[ -6.7 -26.6 -24.9 -18.3  30.4 -19.2   7.7  33.9  -4.8  28.5   6.6  -2.8
  -1.8   3.6  26.6 -44.0  -9.8 -12.0  38.4] = borep
[-29.6 -34.8 -13.8  11.8  15.8  16.0 -13.1 -41.6 -24.1  29.1  77.9 -33.7
 -28.8  -8.0   2.5  23.1 -16.1  -4.9  24.1] = Loru
[ 54.6 -23.7 -21.5 -34.3  29.8   9.7  16.4 -24.9 -73.4 -10.8 -13.9 -14.6
  40.2 -49.0 -25.7   7.6  22.7  30.7   3.1] = pokig
[-41.5 -21.1 -13.1  11.1   1.4  -4.8  -7.4 -14.9 -31.4  16.2  74.6 -19.7
 -30.3   0.9   2.6   1.1 -23.3 -12.2  20.8] = zizu
[ 10.3  -4.6  26.8 -15.3  -1.1 -10.2  38.8  44.0 -22.1  25.5  -2.5   2.4
   6.6  -4.1  -6.6 -47.9 -28.6 -29.9  21.8] = rak
[ 54.3 -51.7 -14.5 -56.2  72.1  82.8  -7.9 -57.1 -23.9  27.4  19.9 -34.9
  44.6 -28.0 -33.9  43.2  30.9  16.8  21.4] = Biz
[  6.9  29.1  31.4 -32.2  21.3  13.6  -2.6  48.7 -55.8   6.8   1.0  34.8
  15.2   4.4 -58.6 -48.0 -10.5 -24.4 -17.4] = lenim
[  5.1  22.6  15.1 -29.6  23.6  10.9  -1.8  42.1 -49.0  13.5   9.3  26.6
  13.9   4.6 -45.0 -47.5 -14.1 -19.6 -11.8] = pofus
[ 58.6 -54.9  -9.0 -49.6  57.7  90.2  -7.2 -68.0 -20.5  34.0  24.1 -38.9
  41.1 -39.7 -37.0  51.6  30.8  25.1  32.5] = nam
[ 30.7 -38.6 -17.9 -43.0  37.4  50.0  -4.7 -30.1 -20.7  31.0  12.5 -26.8
  29.2 -21.0  -7.6   9.9  19.1  12.0  36.5] = kefal
[ 37.2 -20.6   7.0 -46.2  48.1  62.9  -4.2 -19.2 -37.2  21.3  20.9  -6.6
  38.6 -14.2 -46.1  11.1  11.5   1.1  16.8] = zat
asked: [-41.5 -21.1 -13.1  11.1   1.4  -4.8  -7.4 -14.9 -31.4  16.2  74.6 -19.7
 -30.3   0.9   2.6   1.1 -23.3 -12.2  20.8]  zizu
asked: [ 30.7 -38.6 -17.9 -43.0  37.4  50.0  -4.7 -30.1 -20.7  31.0  12.5 -26.8
  29.2 -21.0  -7.6   9.9  19.1  12.0  36.5]  kefal
asked: [-29.6 -34.8 -13.8  11.8  15.8  16.0 -13.1 -41.6 -24.1  29.1  77.9 -33.7
 -28.8  -8.0   2.5  23.1 -16.1  -4.9  24.1]  Loru

[-13.5  -6.7  31.3  21.5 -10.8  -7.0  71.2  42.1  20.8  26.0   6.8   8.8
   4.7  43.2 -13.0   3.1   4.9  21.0] -> ros
[ 15.1  -8.3  36.3  13.8 -50.0  57.8   8.5 -31.2  53.9 -16.8 -19.9  49.9
  32.0  38.8 -38.3  25.1 -43.9  36.8] -> rafat
[ 51.7  52.0  61.5 -42.1  18.2  29.8  24.5 -47.2   9.1  -4.7  15.1 -11.1
   4.6 -33.8   7.6  67.8  -3.1  -4.9] -> Sar
[-56.8  22.5  44.8 -33.7  24.4  12.3 -48.3   3.3 -31.5 -39.7   7.8  -6.1
  18.6   4.8 -21.3 -33.5   8.6  33.4] -> maf
[-35.9 -46.7  34.9  25.9  28.0  -3.3  20.7  23.2  46.3  39.6   7.6  16.6
 -32.9   4.6 -33.8  34.7  -7.0  14.2] -> mag
[-23.9 -30.1   9.0  -4.0  22.3  -6.1  -2.5 -11.6 -58.0  -7.5 -14.8  36.2
  27.6  12.0  23.6 -44.5  11.8 -14.9] -> vipaf
[-11.2  21.2   4.5  33.2 -38.9  -8.4 -19.8 -29.0  16.4 -11.9 -26.6  24.9
 -19.4  42.6   1.9   0.1  -1.0  -6.1] -> zupep
[ 78.5 -13.5 -41.6  32.8 -91.0 -19.4  -1.9  -8.2 -73.4 -45.9  24.6  28.0
 -46.2   7.4  54.9 -41.8  40.5 -19.1] -> Pebe
[-14.1  45.1  12.8 -18.4 -20.6   8.0 -44.4  69.1 -38.9 -17.0  12.4 -68.9
 -14.6 -16.0  18.9  18.9 -15.0  41.8] -> vuf
[-32.4  17.3   1.7 -36.1  33.5 -12.5  -7.2   9.8   9.4 -29.3  21.2   7.4
 -21.0  66.5 -35.4 -21.8  -2.7  -0.2] -> Kolo
[-19.9  19.6 -29.7 -22.2  11.1 -32.3 -38.9   2.8  20.4 -22.4 -14.5 -22.8
 -11.6  17.6  -7.5  11.4   2.8 -67.5] -> forot
asked: [-14.1  45.1  12.8 -18.4 -20.6   8.0 -44.4  69.1 -38.9 -17.0  12.4 -68.9
 -14.6 -16.0  18.9  18.9 -15.0  41.8]  vuf
asked: [-11.2  21.2   4.5  33.2 -38.9  -8.4 -19.8 -29.0  16.4 -11.9 -26.6  24.9
 -19.4  42.6   1.9   0.1  -1.0  -6.1]  zupep
asked: [-56.8  22.5  44.8 -33.7  24.4  12.3 -48.3   3.3 -31.5 -39.7   7.8  -6.1
  18.6   4.8 -21.3 -33.5   8.6  33.4]  maf
asked: [ 78.5 -13.5 -41.6  32.8 -91.0 -19.4  -1.9  -8.2 -73.4 -45.9  24.6  28.0
 -46.2   7.4  54.9 -41.8  40.5 -19.1]  Pebe

[ 71.1 -94.2 -54.1   2.1 -24.3 -98.2 -39.8 -93.4] : Masaf
[ -6.2 -64.2 -38.2 -10.9 -10.7 -65.2   2.5  -8.3] : Zapas
[ 21.7 -46.8 -58.0 -36.0  50.0  26.6 -42.0 -15.4] : gid
[-66.4  97.9  82.0   8.1   5.9  22.3  39.8  52.7] : Zet
asked: [-66.4  97.9  82.0   8.1   5.9  22.3  39.8  52.7]  Zet
asked: [ -6.2 -64.2 -38.2 -10.9 -10.7 -65.2   2.5  -8.3]  Zapas
asked: [ 21.7 -46.8 -58.0 -36.0  50.0  26.6 -42.0 -15.4]  gid

